(in the rows, 128 means zero)
Where one turn sends some rows of the set: a few examples, then the rows asked
Ter: [128 100 123 164 138 139 148 114 144 135 117 125 112 139 121 157 129  94
 116  98 126 109]
serak: [136 105 134 160 143 137 133 111 144 132 155 164 117 137 103 113 137 122
 101 120 141 102]
Zis: [135 125 119 135 147 120 111 138 108 146 108 135 128  94 122 137 155 118
  96 103 121 122]
bef: [131 117  66 148 139 129 151 140 116  96 131 144 127 123 103 145 124 117
 133 107 150 128]
furu: [160 108  88 131 113 114 127 142 126 130 147 165 144 148  99 122 173 126
 118 101 134 119]
kiv: [147 137  97 127 141 128 106 128 151 134 139 130 138 123 140 124 156 140
 133  95 154 113]
vuf: [142 116  74 147 138 113 158 139 121  96 126 146 146 126 123 151 139 125
 146 113 138 128]
setov: [136  96 147 139 134 130 133 101 120 138 118 167 113 140 106 123 156 126
 107 106 140 102]
seg: [148 125  66 139 128 118 145 150 136 101 122 134 134 119 113 137 117 115
 141 115 135 114]
Bemav: [150 127  92 137 112 133 126 118 134 110 152 173 150 160 111 120 142 136
 112 103 124 125]
gon: [135 118  82 145 132 125 135 127 123  90 114 133 145 124  95 134 119 124
 122 118 129 147]
bobo: [103 114 123 159 141 115 153 113 144 123 111 119 123 134 123 136 123 108
 111 106 139 107]
ludod: [153 124  85 127 116 110 135 140 119 120 136 179 143 161 110 123 143 131
 119 111 125 130]
luk: [140 135  90 137 139 134  95 121 158 138 121 136 142 131 135 139 153 136
 128  93 146 121]
Gim: [172 126 116 153 135 133 112 122 133 133 129 154 118  96 124 129 170 111
 129 101 130  94]
dos: [128  99 131 144 124 133 135 120 131 135 120 160  95 144 110 111 144 118
  91  91 138  96]
ven: [136 112  88 132 148 136 112 120 151 142 132 125 138 128 142 136 163 137
 123 106 153 109]
vuvad: [141 119  77 154 132 122 144 127 129  92 131 131 139 129 116 156 131 113
 150 100 140 131]
tesez: [164  97  94 135 124 124 129 144 119 119 140 187 138 144 111 123 149 134
 114  86 143 120]
Mitol: [133 124 116 122 146 111 112 159 109 146 119 138 116 110 114 140 145 130
 101 104 127 130]
kigum: [122  95 124 150 138 121 152 108 129 138 129 163 114 143 100 107 145 135
  95  99 147 104]
kodil: [114 112 111 165 139 126 161 105 136 117 115 137 121 139 126 153 124  99
 119  84 129 107]
gur: [132 110 132 147 129 127 139 121 125 140 123 176 116 145 107 105 143 123
  84 100 124  97]
rof: [127 115 126 177 147 123 140 120 139 121 119 132 122 130 107 150 124  90
 110 103 111 126]
suso: [140 148 122 114 125 111 122 123 132 111  95 136 145 109 133 122 134 126
 125  97 131 112]
Nidoz: [148  93 132 140 134 122 142 110 143 139 136 163 120 152 109 107 139 133
 103 111 148  98]
reri: [116 120 116 152 152 131 141 118 131 131 104 130 111 134 136 157 109 112
 118 100 124 111]
sibag: [105 122 110 157 138 121 160 118 133 118 108 118 106 134 128 145 137 106
 120 110 127 109]
nudi: [153 124  87 145 115 115 144 140 118 116 140 185 132 154  98 121 153 127
 113  88 127 119]
lik: [169 122 116 147 124 130 117 124 124 117 125 163 119  98 128 152 156 101
 131 109 130  87]
Nizar: [162 111  81 140 127 136 128 140 108 115 148 181 130 139  99 123 152 135
 120  99 132 127]
Teb: [132 116  78 143 129 133 145 140 114 101 113 138 126 118 103 151 123 106
 138 126 131 135]
Dup: [149 135 123 116 122 108 133 120 147 112  90 142 134 124 125 110 143 129
 135  95 119 105]
Tumas: [168 126 103 146 125 127 105 110 132 123 135 156 113  90 121 132 153 118
 125 117 132  91]
ganak: [140 132 122 125 149 112 117 140 114 148 134 135 129 105 117 143 154 116
  94 101 109 119]
Rusid: [143 139 133 115 140 118 129 125 143 111  92 139 147 107 111 119 139 125
 129 101 132 113]

suso turns into Zis
Mitol turns into lik
seg turns into reri
And these:
sibag turns into dos
Nizar turns into vuvad
gon turns into rof
nudi turns into bef
Nidoz turns into ludod
ganak turns into Tumas

Where one turn sends some rows of the set: a few examples, then the rows asked
reto: [155 136 122 136 131 120 174 131 139 140 103 135 103 127 139 104 112]
Pudeg: [151 107  98 151 107 129 134 120 116 147 106 127  96 119 140 119 119]
ruva: [122 101 132 151 113 105 121 132 120 144 139 131 142 129 145 123  93]
zekaz: [142 117 134 153 164 139 149 115  93 130  99 137  96 138 129 114 124]
dunag: [150  96 120 121 120 111 132 136 151 136 120 137 127  99 115 119 132]
dadak: [124 111 139 143 124 102 123 134 112 151 141 143 140 130 145 118  87]
zek: [161 111 144 182 132 118 129 109 118 132  93 111 114 136 126 111 109]
sovuz: [165 126 136 144 161 123 177 121 125 133 113 120  99 131 131 117 114]
futor: [163 127 156 166 148 113 134 113 102 144  97 135 110 138 126 100 101]
Buko: [174 117 154 159 151 105 131 108 100 149 110 132 116 126 113 102 104]
Mafif: [168 124 159 165 163 131 147 102 136 128 106 126 117 119 146 122 111]
pevuv: [113 125 129 140 134 128 134 142 115 136 133 125 115 145 164 113 112]
medo: [161 120 153 157 155 125 136  98 157 132 115 132 140  98 143 115 119]
bitu: [149 108 154 115 142 139 146 114 142 135 120 155 147 112 136 103 126]
bemi: [168 103 132 172 127 109 137 113 114 138 103 107 112 132 112 111 111]
beb: [123 115 130 134 129 118 150 138 136 140 145 135 132 126 161 132  94]
dirun: [142 100 131 172 162 128 132 107 105 123 118 106 112 127 123 125 130]
doro: [178 106 116 149 131 129 150 113 112 145 114 122  88 118 135 129 114]
lef: [148 123 144 132 125 121 115 126 113 158 136 148 120 122 168 111  97]
nubot: [167 114 151 161 169 126 154 103 139 124 119 113 121 114 132 126 120]
meba: [125 104 124 169 155 138 122 104 128 120 120 115 126 111 142 127 138]
Num: [128 122 119 132 139 107 131 152 145 134 138 121 109 113 149 130 119]
Gomip: [117 117 149 151 150 129 112 122 123 132 142 126 137 127 167 119 116]
rifog: [144  89 135 118 120 123 143 118 128 145 130 162 149 108 126 119 107]
Bikev: [164 129 140 158 146 130 167 119 131 130  99 121  98 134 144 119 109]
Vive: [127 134 123 134 164 131 148 127  97 141 117 150  98 129 141 107 123]
zep: [144 102 140 171 164 143 132 100 108 121 103 123 113 125 129 124 131]
vidad: [154 108 135 110 137 108 131 135 139 146 123 158 127  96 116 110 125]
vik: [172 101 120 158 126 141 141 106 112 138  96 130  94 120 136 127 118]
zetob: [135  88 144 142 118 128 121 114 129 130 110 134 155 125 116  96 130]
mepag: [177 108 144 152 150 138 131  97 104 145 103 150 105 111 137 121 113]
tif: [141  85 123 121 108 124 148 122 132 142 125 151 143 115 125 121 110]
Legu: [135 107 141 121 121 123 139 129 112 142 108 153 137 138 115  83 121]
Soruk: [162 114 141 148 150 125 107  98 109 154 121 158 121  96 144 113 115]
gavi: [123 108 125 120 141 106 137 150 128 132 118 139 125 119 105 105 135]
lok: [133 126 139 132 158 105 119 141 142 139 145 135 122 102 150 127 117]
Badin: [126 112 141 137 138 118 139 128 138 138 150 137 142 117 162 134  94]
fiz: [135 123 129 133 131  91 108 151 118 152 134 138 113 116 136 113 107]
tadud: [113  96 132 122 136 124 153 130 117 132 127 151 147 130 118 112 116]
dofo: [133 108 128 149 127  95  96 140 132 143 136 123 124 108 135 122 115]
famat: [144 119 136 152 174 123 144 117  85 137 118 130 100 136 123 114 120]
mam: [146 135 154 149 155 103 131 118 108 149 106 151 129 127 121  83 107]
ruli: [143 105 126 150 104 126 112 124 131 146 132 122 123 122 167 123 107]
pafis: [143 101 129 119 117 141 162 127 148 128 112 134 133 126 133 106 130]
mulos: [184 106 141 150 155 127 132  95 112 148 123 136 107 102 137 128 113]
Lapom: [138 109 123 175 119 112 131 116 134 128  99 106 129 131 119 103 122]
veri: [126 101 138 130 151 109 120 133 137 127 124 138 143 106 107 110 138]
pezes: [114  87 134 131 136 126 145 123 126 127 130 144 157 123 119 117 120]

dofo turns into veri
Lapom turns into meba
nubot turns into mulos
And these:
vik turns into zek
pevuv turns into pafis
tadud turns into beb

Where one turn sends some rows of the set: a few examples, then the rows asked
Zozep: [122  81 143 131 151 147 134  95 121 135 122 102 129  97 106 138 107 135
 113 134 131 106 142  86]
lati: [123 107 134  85 135 112 129 140 113 148 103  82 159 136 112 157  89 154
 130 126 110 107 132 112]
fubin: [108 100  90 121 157 102 143 141  78 115 116 102 146 111 104 127 134 158
 151 111 128 107 150  84]
nipuz: [132 114 125 126 147 146 148 127 141 129 128 101 153 114  92 140 113 143
 151  84 142  93 121  76]
Zekad: [ 97  90 126 122 130 110 151 115 118 127 126  72 139 123  87 123 124 152
 129 137 136 136 141 102]
Zizug: [109 104 132 132 167 127 121  95 104 143 140  88 159 152 102 111 111 161
 122 153 116 100 140 103]
surak: [118 114 125 114 176 147 110 143 116 129 121 125 136 127 100 146 121 155
 148 133 104 114 129  62]
kopos: [137  92 131 116 138 136 137  93 108 135 127 109 151 112 101 138 110 131
 104 146 118 121 121  72]
nepip: [127 102 135 110 162 120 125 165 135 114 146  90 167 108 123 130 116 169
 130 115 111  98 119 111]
Dap: [105 120  96 123 174 170 142 116 117 116 132 105 140 136 111 131 107 169
 130 138 141  93 149  73]
gopi: [108 105 145 102 152 124 135 130 114 136 121 109 167 133 106 109  83 166
 126 124 146 101 133 126]
Zula: [128 124 110 110 153 122 140 137 146 111 133 110 147 106  76 109 115 165
 135 128 126 123 126  73]
tak: [120 118  94 108 125 129 132 138  83 124 153 100 150 130 103 148 122 158
 142 108 119 120 158  89]
rete: [129 120 112 112 152 136 125 131 102 150 165  87 159 126  97 129  99 153
 127  96 107  85 154  88]
Sud: [120 100 122 104 179 126 123 139  99 109 130 108 174 121 127 135 126 187
 134 131 116  88 108 103]
gev: [133  83 119 147 155 128 128 105 131 117 116 100 139 104 123 133 115 134
 121 150 128 109 158 100]
vatur: [136 123 107 114 146 139 152 117 116 117 125 101 181 133  96 164 109 139
 142 107 139  97 126  59]
Fovof: [115 100 144 127 139 116 110 125 121 141 139  84 142 140  99 139 121 148
 136 143 100 130 148 106]
rafaz: [131 124 126 150 161 130 134 142 134 113 119 115 145 121 123 135 123 143
 160 103 127  86 132  82]
sapef: [116  92 113  96 143 143 152 151 130 117 143  66 161 108 117 150 113 171
 123 105 133 102 122 108]
vego: [105  88 107  95 165 147 148 142  91 111 130  87 178 127 127 159 119 169
 123 124 136 100 117  92]
Gepe: [136 138 104 133 155 126 141 114 111  98 118 115 165 136 121 148 123 159
 153 124 130  84 132  73]
Dor: [149  96 103 130 139 119 130  95 119 117 118 105 155 117 115 131 120 139
 113 160 116 120 135  90]
zogu: [124 115  86 114 166 133 151 142 144 121 117  69 151 119 103 149 103 140
 126 133 117 104 148  61]
zorab: [105 113 117 102 132 117 153 132 106 120 114  99 164 142 121 118  93 165
 123 136 150 112 136 125]
vodi: [ 98  83 118 124 169 112 148 108  99 144 107  62 157 138 101 133 116 138
 120 147 121 108 136  83]
ziseb: [116 103 109 126 185 110 138 136  96 139 131  91 157 107  98 105 109 151
 134 100 119  75 146  83]
niv: [113  91 123 103 161 116 128 141 105 146  83  89 151 138 127 145  99 154
 141 129 119  95 133 118]

vodi turns into Zekad
vego turns into sapef
nipuz turns into rafaz
And these:
gev turns into Dor
Zula turns into surak
zorab turns into lati
rete turns into ziseb

Where one turn sends some rows of the set: a few examples, then the rows asked
bur: [113 115  90 119 105 123 109 143 138  97 129 116 132 103]
Fuviv: [138 173 119 128 153 125  99 107 130 119 139 127 118 114]
zemek: [122 100 125 119 129 123  95 139 146 134 116 114 119 150]
Fibem: [114 111 115 137 129 125  88 142 147 120 103 113 114 148]
Luva: [146 170 123 130 138 110  96 119 118 128 146 121 126 114]
lur: [122 105 125 126 126 129  93 146 150 120 106 120 122 145]
losab: [142 133 119 153 133  99  85 105 128 129 129 124 114 114]
dovo: [123 130  84 140 125 112  84 116 123 130 144 141 103 138]
Fibiz: [125 138 108 122 128 161 110 125 135  95 149  92 132 141]
rav: [137 122 107 121 119 129  97 130 136 114 139 168 122 127]
Gafi: [126 136  92 146 119 125  86 126 133 106 128 157 110 128]
liman: [131 117 110 123 163 110 102 133 141 111 138 146 132 107]
lazok: [101 119  79 121 123 132 107 115 144 103 126 108 112 110]
Leror: [118 115  99 115 106 129 107  94 140 125 132 102 109 115]
Risor: [126 135 106 119 125 152 110 137 129  99 156  89 138 140]
giz: [130 150 133  98 134 126 129 132 143  95 131 110 134 133]
seris: [133 131 117 143 155 122  94 103 147 109 120 142 115 109]
Nobap: [139 164 114 120 149 108 101 139 119 120 152 127 137 111]
nek: [131 138 110 126 115 147 106 131 124 105 154  83 135 142]
Litu: [126 146 122  97 137 107 125 128 129 117 147  91 127 142]
Nofu: [131 111 110 113  88 120 109 122 134 120 135 110 129 108]
Komo: [119 162 112 124 131 106 113 122 127 108 132  82 116 142]
kifo: [130 141 112 129 118 156 106 119 130 102 148  86 128 142]
luv: [123 166 123 126 129 124 117 127 140  86 116 101 122 133]
Kufi: [134 116  99 115 124 115  96 120 126 137 155 151 115 136]
didi: [131 166 110 118 164 123 104 127 131 111 145 134 128 111]
zimo: [140 118 113 133 142  88  93 135 122 131 147 127 132 112]
Mufo: [115 106 114 129 132 120  89 135 143 133 113 106 111 152]

Komo turns into luv
dovo turns into Gafi
lazok turns into bur
And these:
nek turns into kifo
Nobap turns into Luva
lur turns into zemek
zimo turns into losab

Where one turn sends some rows of the set: a few examples, then the rows asked
sek: [137 143 121 147 124 132 141 117 160 109 120 114 113 154 128]
giber: [105 127 117 150 130 115 123 115 103 135 113 120 132 145 161]
Bav: [104 134 122 154 137 116 124 115 103 130 114 121 136 144 156]
Lisek: [149 140 136 127 140 135 124 137 161 115 148 120 122 135 108]
mem: [131 137 138 122 127 128 133 145 149 107 154 127 139 107 120]
Pizes: [141 143 119 147 120 132 138 117 159 112 122 110 110 156 131]
sabem: [138 143 119 145 120 129 142 119 160 111 119 114 113 156 130]
keris: [104 121 128 147 153 134 137 115 106 152 125 132 138 146 113]
tepa: [156 138 129 120 121 123 123 146 164 125 144 121 118 135 116]
vub: [145 142 133 117 112 116 134 148 155 120 142 131 131 112 115]
bod: [157 141 131 120 121 127 113 141 150 123 152 117 120 115 116]
ded: [144 130 128 116 111 119 125 151 150 119 151 124 131 108 131]
komi: [105 129 117 153 134 120 122 113 102 133 115 119 134 146 157]
bosum: [143 135 125 124 107 117 115 150 136 121 144 124 133 102 145]
kosud: [108 123 128 139 142 135 142 121 113 156 132 134 145 136  95]
modo: [112 115 116 136 121 119 138 128 111 170 112 137 130 148 130]
nifaz: [124 114 112 126 112 116 138 135 118 174 124 134 134 139 114]
sig: [130 117 114 141 138 133 112 117 103 168 130 117 119 151 126]
nos: [112 132 117 154 135 117 114 115 102 133 116 116 130 145 158]
zik: [123 143 138 131 124 124 130 144 137 107 144 133 147  99 133]
Sok: [108 127 115 151 131 118 120 113 102 136 115 116 131 146 160]
Rubab: [144 135 134 123 128 133 112 141 145 113 161 115 128 108 124]
pov: [139 142 135 134 131 135 104 137 131 111 155 115 134 102 136]
disim: [134 119 117 137 134 139 112 119 109 169 139 116 125 142 107]
rarov: [123 117 118 141 136 136 113 115 104 170 125 121 118 151 128]
kek: [142 141 134 123 127 123 141 146 167 117 140 132 128 134 110]
tomo: [140 146 141 125 133 131 127 139 151 112 151 124 133 113 106]
sido: [116 114 113 133 123 113 141 129 110 168 114 137 133 148 130]
Mudu: [103 122 127 145 147 136 135 113 106 156 121 135 135 146 117]
Nabep: [109 131 115 151 129 109 122 119 105 136 112 122 134 146 161]

rarov turns into modo
komi turns into Sok
zik turns into pov
And these:
vub turns into tomo
Lisek turns into tepa
nos turns into Nabep
sig turns into sido
sabem turns into sek
disim turns into nifaz
Rubab turns into ded

